The rows of D fall into 4 groups, which share some directions, and each row is roughly a mix of its group's hidden directions.
D (132 x 10):
[[-11  18 -25  26  -7  25  12   3  25 -21]
 [ -7   0  41 -30  -8  -1 -17 -17 -11  15]
 [ -3  15   9  -2  18 -40 -21 -26  17  -6]
 [  2   9   6 -21  30  -3 -19 -41  10   0]
 [ 16  16  22  17   3 -29   5 -36  -9  11]
 [  6 -24  31 -25  17  10   4  11  11 -28]
 [ 14   0   6  10   3  30 -12  39 -21  16]
 [ 21  -5   6 -24   6  -3   6 -35  23 -27]
 [-23  15  14   1 -37  -9 -22  -3  27   6]
 [ -3  26   0 -13  10  13 -16 -25  -1  41]
 [ -1   8 -29 -38  17  16  -6  25  -6  -5]
 [ 23   1  14 -20  -7 -24   8  20  -5  37]
 [ 21  -8   9  -3 -29   4   4 -37 -10  27]
 [ -9  29  -6   9  13 -17 -19 -36  11 -18]
 [ -1   2 -22  10  15  25  12  15  25 -35]
 [ -1 -19  -2 -18  18  18   1  45  -8 -16]
 [ -5  23  32 -11   2  25 -11  10 -15  29]
 [ 21   4 -20  -1 -29 -25  21  -4 -21  22]
 [ 22 -18  21  -9   0 -18   7   6  -7  43]
 [ 23  -9  12 -17   4 -26   4  20 -13  37]
 [-41   2 -19   4 -10  25   3   1   9 -28]
 [-18 -10 -23  26   2  29   6   3   8 -33]
 [ 21 -13 -10 -13 -18   3  24  26 -26  22]
 [-12   8  24 -42   2  17 -21   6 -16  11]
 [ -1  -3  21   2   2 -29 -10 -30 -24  29]
 [ -6  10  16  11  18  -3   0 -49  17 -11]
 [ 10  27   1  -3 -21 -11 -30  18  31   7]
 [-10 -37 -16  10  11  22  21  -5 -26  -9]
 [ 21  29   9  18   2 -34   1 -21  -3  19]
 [-19  22   4   3  18  -2 -11 -11  38 -29]
 [ 10   7  -4 -10 -31 -20 -19 -26   4  31]
 [-14  31  -3   3 -21  31   9 -24 -14  15]
 [ 31 -12 -17 -14   3 -11   9  37 -23   4]
 [-17 -46  -6 -15  19  19   1   8  12  -6]
 [ -3  36  -6  -9 -15  25   1 -22 -26 -16]
 [ 10  45  23  -5 -22 -14  -8 -12  -1   4]
 [-28  16  -6  13  10  26   4 -10  -5 -39]
 [ -6 -10 -16   0  18  -2 -21  -7  34 -36]
 [ -2  14 -40  16   0 -19  -5  22  -4 -27]
 [ 10 -10 -14 -16 -26 -23 -21   6 -13  34]
 [  7  -1 -22  37  13  -2  24  -1  18 -25]
 [ 25 -30   8   9  15  -9 -20 -33   3 -12]
 [ -7  20   2  24 -43  11  22  11   5   0]
 [ -1 -31 -34  31  12  20   1  -1   3   1]
 [-24 -20  -3 -15  -6  32  -2  23   9 -28]
 [ 12 -11 -12  13  19 -32   4 -34  13 -18]
 [ -2   1  -6  15   4  25  23  22  19 -36]
 [  0  28  18 -10   7 -28 -27 -10   4  27]
 [ -5 -12 -15 -21  38  13 -24  -6  18 -16]
 [  3   3  19 -48   7  -2 -11 -22   4  17]
 [  5   9 -23  -3  19  10  13  41 -26  -3]
 [-13  29   1  -9 -13  38 -17  -8  18 -18]
 [ 21  -9  21   3 -14  -1  24   0 -21  38]
 [ 27   8  12   0  -5 -21  26 -25 -24  19]
 [  5  35   5  29 -12  10   6 -32 -13  -3]
 [ 23  17  -6   1  11 -44   6  10 -14  19]
 [ 12 -32 -13   9   5   9  16  29 -20  24]
 [ -4  -8 -17 -26  16  -2 -41 -21  12  13]
 [-26  -4  -5  -2   1  40 -13  24  12 -21]
 [  8   5 -21 -14  12  14 -12  42 -13 -23]
 [ -2  -8 -12   0   7  10  21  17 -41  29]
 [ -5 -10   6   1  -4  -7  19 -48  15  24]
 [ 15  -8  -5  24  13 -39   8 -26 -11  14]
 [-19 -26   6 -33  35   7   7  -4   8  -9]
 [-33  37   5   7   7  -6 -18  26   1  -1]
 [ 13  -8  -9  51   0  20  -5   8 -10 -13]
 [  4  13  28  -4 -21  11   3  33 -26  18]
 [  8 -16  15   7  36   1  20  -6  11 -35]
 [ 12  33  14 -20  -9 -18  -3   2 -24  29]
 [ -3  18 -16  39   5  31  13 -12 -11 -11]
 [-11  23 -15  27   4  13  -7 -36   4 -22]
 [  3 -11  22  33 -24  26  17   4 -12  13]
 [-26  -5 -12   6  22   9   4  24   5 -39]
 [-13  28  25   3  -6 -12 -32 -21  17 -13]
 [  6  -6  -6  11  10 -41  11  38  -2  -4]
 [-31  17 -10  11  10  11 -12   6  20 -38]
 [ 19  13   5  -2  33   9  20  -9 -17  34]
 [ 33  14  11  -5   4 -33   2   2 -25  22]
 [ 15  -9  23  24  19  35   9   7 -19 -13]
 [-40  -3   9 -24 -23  17  10  -7  20   3]
 [  5  27   8  -7 -17 -26  -3 -36 -22  -6]
 [  1 -39 -24  -7   3  19 -19  13  20  15]
 [ 10 -20 -17  23  10  -1  20  38 -16  10]
 [ -9 -24  -3 -26   8  10 -20  39 -15   5]
 [ -1   6  -6  48   4  -5  -5   9  33  -8]
 [ 26   1  -7  14  17 -15   0  42   7  19]
 [  6   3  31  10   7  -6  28 -28 -26  14]
 [  5  -2  23   6   1 -26  -5 -47   3  12]
 [ 28 -19   4 -27  -1 -23 -13 -24  16  16]
 [-11  29  13 -10 -15  -5 -25 -21  28 -17]
 [-18  11  -8  36  16  16  -6  14   4 -33]
 [ 31 -21   5 -18  -4 -27  10  24 -19   9]
 [ 33   0 -26   2  21 -35  -5  -2  -9  -8]
 [ -4  -8  34 -21   6 -15 -10  -3 -34  22]
 [ -2  17   9   0  -3 -13 -23 -44  26  -1]
 [-19 -14 -25   2  13   4 -14  13  31 -31]
 [  0 -13  -9   6   9   8 -21 -40  18 -28]
 [ 21  -5  12  16  39  -5   5 -28  -2 -20]
 [  9  21  34  -9 -11  -1  10 -35   2 -22]
 [ -3 -28   6   7  23  -1 -30  16  29  16]
 [ -9  -4  33  23  12  -5  17  28  26  -6]
 [ -1  25  -5   1 -48   2   1   4  -4  24]
 [ 17  -5 -21  14 -44 -17   7  11   7  15]
 [ 27   3  -8  11 -26 -34   8 -22   6  17]
 [-17  -7  13   5  -4  33   7  13  27 -33]
 [ 10  -1  12  32  24   8  -1 -42   5   4]
 [-12   8  35 -31  -5  19   4  11  -5  26]
 [-12  24   3  -7 -10 -15  -5  41  29   3]
 [  2 -13 -15  22  21 -11 -14  43  12   0]
 [-27   4 -10  -8   0  41 -15  22   8 -17]
 [ 16   2   4   1   4 -18  12 -38 -32  20]
 [-15  17 -25 -10  15  37  -9  16  13 -17]
 [ 28 -11  18 -18 -11  -1  24 -31 -18   9]
 [ 11 -30   5 -25  32  13  -3  21   7  19]
 [-28   6   3   4  -7  46 -12  17   5 -14]
 [-14 -23 -17  34   0   1  13 -18 -17 -26]
 [ 30 -20   8 -38   8 -16  21  -7  -5   8]
 [-30   4 -13 -29 -17  20  13 -25   3 -16]
 [ 16 -28 -20  14  16  19   0 -31  -1 -21]
 [ -7  14   2   3  -4 -33 -22 -31  24 -16]
 [ 16  -8  33  14 -10 -23 -15   2 -19  29]
 [ 42  10  33  18   5 -14   2 -11  -7   4]
 [ 16 -17  -4   3  43 -12 -24  14  13 -14]
 [ 23   3  12  -3  -5   5  -1 -52   7 -13]
 [-22  10  -3   0  -9  18  -5 -33  16 -35]
 [-13   5   6 -22  -7 -25 -24 -30  21 -19]
 [ 11  -9   6   4  18 -21 -31  -8  33 -23]
 [ 34 -18  11   4  15 -25   6  33   5   8]
 [ 26   5  18   4   4 -12   8   8 -32  36]
 [ -1  31  26  -4 -14 -11   7 -22 -25  24]
 [-24  31 -15  14  -5  26 -21  -7   3 -23]
 [-10  -9   6 -36 -21  22 -25  24   7   4]]

In each list below, one row fits none of the groups, and each other row fits one group, some only roughly. Which row is it?
    J_275: [  0  17 -14  42   7   0  32   8   1 -17]
    J_863: [ 19 -29 -15  15 -18 -16  14   4  -5  34]
    J_751: [  5  -8 -15 -23  -4   9 -15 -38  -9 -30]
    J_604: [-10 -26 -18  22  30   3  10  22  22 -10]
    J_741: [  4   0  29  -1  20 -24  -4 -39 -12  10]
    J_664: [-29  -2 -12  19  16  30   4  26   1 -20]
    J_385: [ -2 -10  15  14  27 -17 -13 -33  27 -11]
    J_487: [  8 -40  27   5   2  -2  10   7  18  28]
    J_910: [ 25  12  16  -2  30 -33 -19   9 -12   9]
    J_893: [-12  34  -6   8  -7  20   9  31  -6 -26]
    J_150: [ 27 -29  -4  -3  35 -20 -11 -14   5  -9]
    J_471: [ -9 -39 -23 -25  16   7   5 -16  -1 -18]
    J_671: [ 32  -7  -2  20  -6  11  11  23 -36   6]
	J_751
    J_545: [  8   0   3  23  -1   1  33  12 -42  -3]
    J_407: [ 19  -8  23   0 -30 -31   8 -23  10  14]
    J_763: [-20  35  15 -23 -15  16 -23  -8  12  -3]
    J_175: [ 20 -39  -1 -22  27 -10  10  -7  -8 -12]
    J_381: [ -2 -26  27  -7  -8 -12   2 -44  -5   4]
    J_621: [ -7  27  22 -25  22 -14   1 -27  14  -9]
    J_363: [  3 -16 -16 -36   5   4  10  35  -5 -21]
    J_776: [ 22   1 -17  23  16 -29   2 -25  -4 -24]
    J_976: [ -2  18 -16  17  38  -9 -27  21   6   1]
    J_889: [-37   7 -19 -20  -5   6   4  24  22 -17]
    J_728: [ 27  -8  -6   6 -28  11  29  17  -2  28]
    J_799: [  1  33   9   1  22 -25 -22  26  15   6]
    J_351: [-14  33  24 -31 -19 -13  -5 -15   6   4]
	J_763
    J_176: [-22 -14   4 -30  15  30  14  15  -9 -20]
    J_112: [-30  26  -2  -2 -22  37  -5   5  -3 -10]
    J_329: [-16  14 -13  39 -24  22   2  19   7   4]
    J_386: [-12   5 -11   4 -33  10  14  21 -15  37]
    J_753: [-15 -17   5 -22 -13  17 -12  43 -13   5]
    J_250: [  4  -9 -17  19 -13   0  -9  18  46 -13]
    J_511: [-16 -46  -7 -21 -17  -6 -15  14   1  -6]
    J_745: [-15  -7 -24   3   7  22  33  25  -1 -23]
    J_934: [-16 -22  -8  -4  40  16 -17  16   2 -21]
    J_136: [  4   6  24  -6 -38 -18   1  -5 -19  29]
    J_271: [-24 -28 -19  10  15   9  -4  33 -20   7]
    J_470: [ -5  10 -26  34  -7  28   3  22   1 -19]
    J_491: [ 20  -8  15   0  16 -46   6  14  18  -6]
    J_76: [ 19 -38 -32  16  13  11  15   8   0   1]
	J_491
    J_871: [-14   8 -13  14   7   6 -36  17  11 -35]
    J_287: [  6   5 -18  19   2  -5  38 -26 -27   7]
    J_892: [ 15 -26  -8 -19   9  -1   7  -5 -31  35]
    J_328: [ -9 -14  25  -7 -24  27   7  37   2  -2]
    J_365: [  6 -42 -25  24 -11   8   7  15 -11   7]
    J_544: [  6 -39  -9 -11  19  23  19   6 -17  19]
    J_928: [  3  14  -7   7 -33  25  17   3 -29  22]
    J_580: [-16  -4  30 -28 -12  30 -10  18   7 -12]
    J_492: [ -3  41 -25   3  -3 -14 -19 -25  -3 -10]
    J_284: [  7  13  22  32 -21 -18 -15 -22  18  11]
	J_287
    J_642: [ -7  20  23 -26 -10   0 -21 -25 -13  26]
    J_306: [ 31 -19  -2  16 -13  -3   7   4 -18  39]
    J_977: [  9  12  15   1  42 -17 -24 -21   9  -7]
    J_61: [ 24 -11  -1  -3 -15 -38  30  -9 -13  11]
    J_891: [  6 -27  -8  22 -12  26   5  33  -3  20]
    J_824: [ 10  31 -10  -9  12 -33   0 -33 -10   1]
    J_551: [  0  17  -6   9  -3  49  12  23 -12   2]
    J_177: [-20  -2 -27  32  -5  33   6   7 -17   2]
    J_174: [ -1 -40   8  -5   4  13  25  20 -26  11]
    J_192: [ 38  -6  -4 -17 -10 -35  -9  -2   9 -18]
    J_361: [ -2 -44 -29   8  -5  17  14  15   9  -1]
    J_498: [-14  41 -16  -2 -34   4   4 -12 -15  -2]
    J_999: [  8  26 -23   9 -20  17  23  -7 -32   0]
	J_192
